(in the rows, 128 means zero)
A single turn carries every row of the set below to another of its rows. Some are shown first; where does it send the rows asked next?
j651: [123 113 107 115 131 110 119  99 153 130 134 161 129 171 157 147 109 133]
j608: [153 120 119 160 119 161 128 150 114 113 119 160 109 136 133 132  97 116]
j831: [123 153 116 104 156 134  95 135 161 154 145 189 132 153 127 133 118 138]
j382: [137 123  90 104 141  99 144 136  98 130 152 162 108 182 120 155 100 110]
j53: [118 155 117 112 124 140 134 132 136 110 114 123 138 166  87 115 118 154]
j628: [119 167 115 127 134 168 106 100 143 127 119 154 129 141 144 117 129 123]
j905: [132 134 101 141 107 118 147 100  95 129 127 140 118 179 125 157 107  96]
j48: [ 88 135 132 137 121 137 132 121 126 148 145 120 144 160  92 156 116  98]
j576: [ 84 146 127 151 134 125 147 161 104 139 141 180 121 120 130 131 123 111]
j418: [122 166 107 109 143 127  85 124 144 142 169 165 112 144 155 141 115 140]
j177: [118 126  95 103 153 119 123  99 123 140 138 174 105 176 142 109 119 147]
j843: [157 150 107 128 112 138 109 145 114 155 178 170 127 150  84 120 132 121]
j919: [161 128 106 151 106 118 122 130 159 104 137 146 120 126 105 123 122 124]
j277: [ 91 158 113 159 137 136 148 165 102 120 150 155 104 138 141 137 133 125]
j857: [128 163 113 137 157 164 117  96 163 108 144 162 113 152 124 135 121 127]
j334: [151 106 131 121 156 135 159 140 140 116 138 129 139 139 127 138 123 123]
j579: [100 144 124 152 144 132 145 171 115 104 155 164 108 137 124 162 125 142]
j197: [131 154 119 112 121 107 127 148 156 141 166 109 129 141 106 141 148 131]
j32: [110 104 128 135 154 123 120 123 102 150 148 148  99 156  94 134 107 166]
j893: [133 163 135 103 111 101 109 155 119 117 129 162 125 125  91 133 123  98]
j758: [ 94 134 137 154 142 133 153 156 122 113 134 181 120 118 110 155 120 127]
j356: [120 146  91 132 124 134 103 143  96  94 134 154  94 160  84 119 108 120]
j331: [112 155  93 104 114 134 107  97 128 110 137 183 122 173 111 138 111 101]
j388: [149 134 102 123 115 132 108 134 114 147 169 183 121 126  83 109 120 131]
j820: [125 137  93 105 154 119 142 145 135 139 178 149 125 173 108  98  97 137]
j934: [122 130 120 114 122  83 133 123  98 162 115 155 115 174 118 153 114 128]
j154: [123 148 103 147 106 138 132  92 122 121 172 149 130 148 100 115  83 104]
j443: [165 128 118 158 119 108 129 117 146 123 138 149 110 130 112  99 128 120]
j391: [148 135 123 165 132 113 132 115 101 142 142 152  88 134 128  91 118 133]
j130: [125 162 138 143 122 109 120 181 150 146 136 144 108 165 117 150 116 107]
j826: [108 150 149 133 168 135 158 123 125 137 138 123  89 140 116 125 124 112]
j476: [152 118 120 115 144 153 148 117 121 136 157 120 130 133 116 111 143 139]
j479: [120 144 130 100 143 148 119 150  86 144 170 170  98 121 104 146 100 119]
j267: [102 164 111 106 117 140 115  99 133 133 135 154 127 192 113 155 135 136]
j215: [109 180 111 123 141 128 151 148 149 140 105 152  92 145 115 163 117 126]
j173: [139 159 134  97 116  99 114 141 143 129 161 128 130 130  91 142 140 119]
j290: [125 131 128 126 100  94 105 122 130 141 141 142 138 136 121 131  85 162]
j352: [129 136 112 121 141 152 146 111 117 155 165 125 120 131  98 103 148 135]
j186: [117 108  95 126 132  97 122 157 134 123 141 131 125 153 138 118  96  93]
j515: [110 159  99 107 170 143 165 136 129 150 141 156  89 133 129 154 106 125]
j106: [122 162  92 129 126 165 144 133 109 145 143 175  98 124 129 165  91 115]
j271: [129 154 104 148 119 129 135 145 136 153 103 172  97 131 143 159  94 135]
j777: [126 134 109 110 141 122 156 110  95 117 103 153 110 180  91 143 122 118]
j598: [138 162 125 136 122 148 127 147 107 153 192 146 123 174  92 154 129 123]

j106 -> j271
j919 -> j197
And these:
j820 -> j154
j177 -> j331
j893 -> j334
j576 -> j758
j476 -> j843
j826 -> j479
j418 -> j628
j905 -> j934
j32 -> j356

